In the rows, 128 means zero.
One turn or mirror swaps these rows in pairs. Which row does each one swap with?
Bapu: [138 137 125 148 159 114 132 113 118 120 111 126 117 143 164 131 105 138
 113 103 120 136 125 148 103]
vumu: [114 142 110 149 113 123 124 122 110 121 117 113 118 131 184 132  96 154
 144 117 130 104 118 166 121]
lugu: [105 169  90 154 167 151 138 124 129 103 119 141 132 181 146 126  84 132
 125 128 141 117 103 144  98]
rek: [134 146 122 186 142 170 130 133 143 109 127 131 142 143 184 125 110 140
 151 129 144 101 132 142 113]
Mos: [126 155 117 168 150 130 106 157 125 139 118 132 132 131 149 111 104 141
 135 141 149 126  83 174 107]
meton: [138 144 122 147 153 115 136 109 115 121 116 128 120 146 157 133 100 143
 110 101 115 126 122 153 102]
nizek: [119 153 115 158 135 178 122 138 103 100 111 141 117 144 154 106 104 142
 130 140 129 111  97 119 113]
fegu: [153 139 106 183 154 175 125 127 145 118 124 124 147 156 182 117 105 137
 147 136 143 118 124 147 109]
lusu: [143 122 110 169 146 140 116 107 128  86 126 131 135 148 183 123 124 127
 135 139 148 133 125 142 114]
nilak: [121 152 106 171 132 161 109 128 147  84 128 108 156 152 177 133 116 122
 132 129 148 102 108 157 122]
tol: [121 141 109 136 121 126 124 130 107 129 115 115 110 137 179 127  97 160
 121 120 128 116 130 158 117]
Zubi: [116 174  93 164 159 167 136 116 118 124  99 132 125 147 168 128  71 132
 139 146 149 107 109 145 101]
siz: [131 138 121 152 142 132 139 118 114 105 140 105 126 162 163 129 102 143
 108  94 111 118 122 149  99]
mim: [111 143 118 147 117 121 122 123 106 119 115 118 119 121 180 125 105 148
 143 117 134 106 122 168 120]
Nepub: [131 140 108 172 132 150 125 119 104 112 158  84 133 167 172 118 106 146
 119 122 124 121 110 157 100]
zife: [131 146 113 168 158 141 109 118 116 107 120 105 128 135 152 110 109 113
 115 141 137 133  63 154 101]
gipa: [117 175 102 154 155 175 134 124 111 110  97 134 123 145 162 125  76 133
 128 138 142 102 104 130 111]
Lopi: [122 145 101 173 131 164 122 124 146  87 128 106 145 149 179 124 124 118
 135 130 149 106 111 154 128]
bimu: [133 142 123 147 149 123 135 119 115 118 130 113 122 157 160 130  97 144
 106  95 109 126 116 148  99]
Siv: [122 145 101 187 141 161 130 123 111 125 147  97 130 163 181 112 102 141
 132 157 152 126 112 166 100]
bege: [133 139 107 173 143 138 107 127 121  88 140 108 120 134 141 120  88 139
 129 133 139 126  68 162 111]
Sil: [102 170  89 154 166 145 126 112 131 114  99 138 143 176 164 125  93 120
 132 125 142 109 113 149 100]
Teb: [120 162 112 168 151 120 112 153 130 139 123 121 139 134 155 123  91 144
 131 134 148 120  87 182 113]
Riliv: [ 95 167 135 166 157 146 141 139 104 117 115 127 122 144 172 116 114 137
 108 137 139 106 122 127 100]
Rik: [ 93 168 134 165 158 139 148 134 105 118 112 126 120 149 168 120 117 130
 105 136 138 114 116 132 100]
buk: [125 170 106 172 147 155 118 144 159 100 122 107 147 141 163 135 106 125
 130 127 151  99  98 167 126]
Fod: [114 146 112 143 110 126 126 127 107 119 114 117 116 133 178 126 101 153
 138 113 124 105 122 159 117]
Maz: [104 151 103 150 144 138 127  99 119 123  96 128 132 159 179 125  96 118
 157 114 127 102 117 158 102]
Duro: [120 148 115 168 145 134 104 153 127 135 130 131 132 132 145 106 107 147
 134 144 145 122  78 170 112]
zito: [131 145 107 169 149 135 111 131 115  88 134 123 113 143 137 123  76 154
 119 129 145 120  75 158 105]
vime: [148 138 109 181 147 171 128 125 144 120 130 125 151 156 182 115 109 140
 151 130 142 115 126 145 107]
mokug: [ 98 171  92 157 165 143 133 116 124 123  96 132 139 177 161 124  93 120
 132 118 135 111 109 148  97]
vekar: [124 159 111 166 148 129 112 151 138 144 122 124 139 133 156 116 100 138
 130 138 147 126  79 179 115]
Mef: [118 142 103 191 138 152 129 123 116 114 151  91 131 163 182 114 106 141
 132 153 147 126 106 166  99]
nadi: [109 143 111 154 113 131 123 112 111 116 104 122 123 133 184 132 105 133
 150 118 129  99 123 166 118]
lat: [151 143  93 156 150 162 132 129 135 137 131 120 140 167 175 110  96 152
 122 140 140 139 121 138 104]
Piza: [117 149  98 187 139 162 133 121 115 128 141  98 131 156 183 111  97 137
 136 159 155 124 106 167  99]
napiv: [130 140 103 134 130 144 133 128 106 134 127 117 123 147 173 123  92 166
 113 126 127 130 133 151 116]
zapu: [122 146 118 168 143 145 101 160 115 124 119 138 129 132 146  98 108 144
 126 145 139 124  81 157 113]
dud: [117 172 104 157 152 176 136 121 118 112  99 137 125 147 160 125  76 140
 133 138 143  97 107 128 106]
Bozi: [116 160 137 182 144 159 140 135 130 105 122 133 133 140 175 128 115 143
 140 129 144  97 138 134 114]
Misos: [121 163 115 167 151 122 119 153 136 139 115 129 138 128 151 121 101 140
 134 135 145 120  86 180 114]
Zuza: [113 159 127 160 159 143 126 120 103 118 118 111 124 140 154 111 119 114
  97 139 128 129  84 142  92]
nek: [115 170 104 154 153 174 135 119 114 108 102 138 122 147 159 125  79 137
 133 134 141  97 108 123 109]
vonid: [113 166  98 157 170 145 129 128 116  89 121 142 123 170 144 133  77 143
 116 126 151 124  97 145  99]
fulo: [125 166 102 176 145 156 118 142 156  97 126 106 151 150 169 134 105 125
 129 127 154 103  99 164 127]
tur: [128 148 102 171 152 132 121 128 112  82 136 126 117 147 136 127  76 152
 117 127 143 120  79 158 105]
dozuf: [133 133 103 169 138 157 115 116 138  85 118 121 135 155 190 125 129 122
 137 138 146 124 119 137 122]
guzad: [118 162  94 178 160 161 132 116 118 128 110 116 129 154 180 121  71 135
 145 159 157 120 106 161 101]
negi: [149 139 110 183 147 177 126 124 143 121 121 128 149 153 183 119 105 140
 148 136 142 116 126 146 111]
deta: [126 134 117 170 134 146 130 124 112 107 154  88 131 167 173 119 106 142
 109 117 123 124 109 156  93]
buvu: [106 180  94 158 171 147 127 121 120  99 118 133 136 180 147 123  84 131
 121 131 143 116 106 142 104]
lozol: [150 124 124 157 154 116 124 106 119 116 116 134 121 137 171 124 113 142
 116 119 131 139 126 150 111]
loluz: [132 129 110 166 142 157 120 116 133  83 121 117 138 158 188 115 128 119
 138 130 154 123 124 144 117]
fupak: [131 141 100 135 124 135 127 124 109 136 128 114 119 146 175 121  95 167
 118 122 137 127 132 150 115]
geb: [148 122 122 162 155 115 125 105 119 108 115 134 124 139 175 128 118 136
 119 120 138 141 119 148 111]
dile: [145 126 127 159 159 111 123 106 114 113 117 134 120 140 166 123 112 138
 118 116 133 139 121 150 112]
Kif: [118 144 111 140 116 127 123 125 108 123 127 116 116 131 182 126  92 161
 128 118 131 111 127 160 123]
Zod: [112 157 131 157 166 144 131 132 104 119 112 116 126 138 159 105 117 115
  96 134 134 124  87 140  96]
rapu: [101 165  98 145 157 147 131 107 123 120  95 134 143 171 165 128  95 114
 134 118 140 113 112 158  93]
zufom: [138 133 112 175 144 138 103 127 124  94 132 109 122 130 153 117  94 136
 125 132 142 124  63 164 109]
Mifov: [128 144 114 165 155 142 117 120 109 113 121 105 126 132 151 109 112 111
 108 139 129 130  66 154 101]
faser: [ 97 170 136 174 150 148 144 142 109 121 114 130 125 144 174 122 114 138
 112 132 136 103 125 130 102]
lemod: [117 170 108 170 154 131 119 148 152 133 118 123 148 138 158 130  93 138
 129 127 151 112  87 180 110]
felof: [133 145 106 170 151 129 112 129 114  84 135 116 114 141 139 123  80 154
 118 127 147 122  79 161 107]
Kinu: [101 156  99 152 147 139 132 101 117 120  94 133 134 159 176 120 102 116
 151 114 132 103 118 155 101]
sez: [122 145 101 169 134 165 117 124 145  82 122 116 144 158 178 128 121 120
 138 127 155 103 116 156 126]
kar: [125 141 119 168 142 150 103 156 113 123 121 134 134 132 146 101 113 148
 132 148 143 125  80 144 105]
Kud: [137 139 113 167 144 141 107 123 117 101 128 103 123 128 150 110 109 122
 121 138 134 132  64 158 104]
Peku: [129 137 119 157 141 134 136 122 113 113 143  98 127 161 164 127 107 146
 107  96 110 119 113 147  96]

Zuza is swapped with deta
dozuf is swapped with lugu
kar is swapped with napiv
Fod is swapped with vekar
dud is swapped with negi
vime is swapped with gipa
nizek is swapped with lat
Sil is swapped with sez
siz is swapped with zife

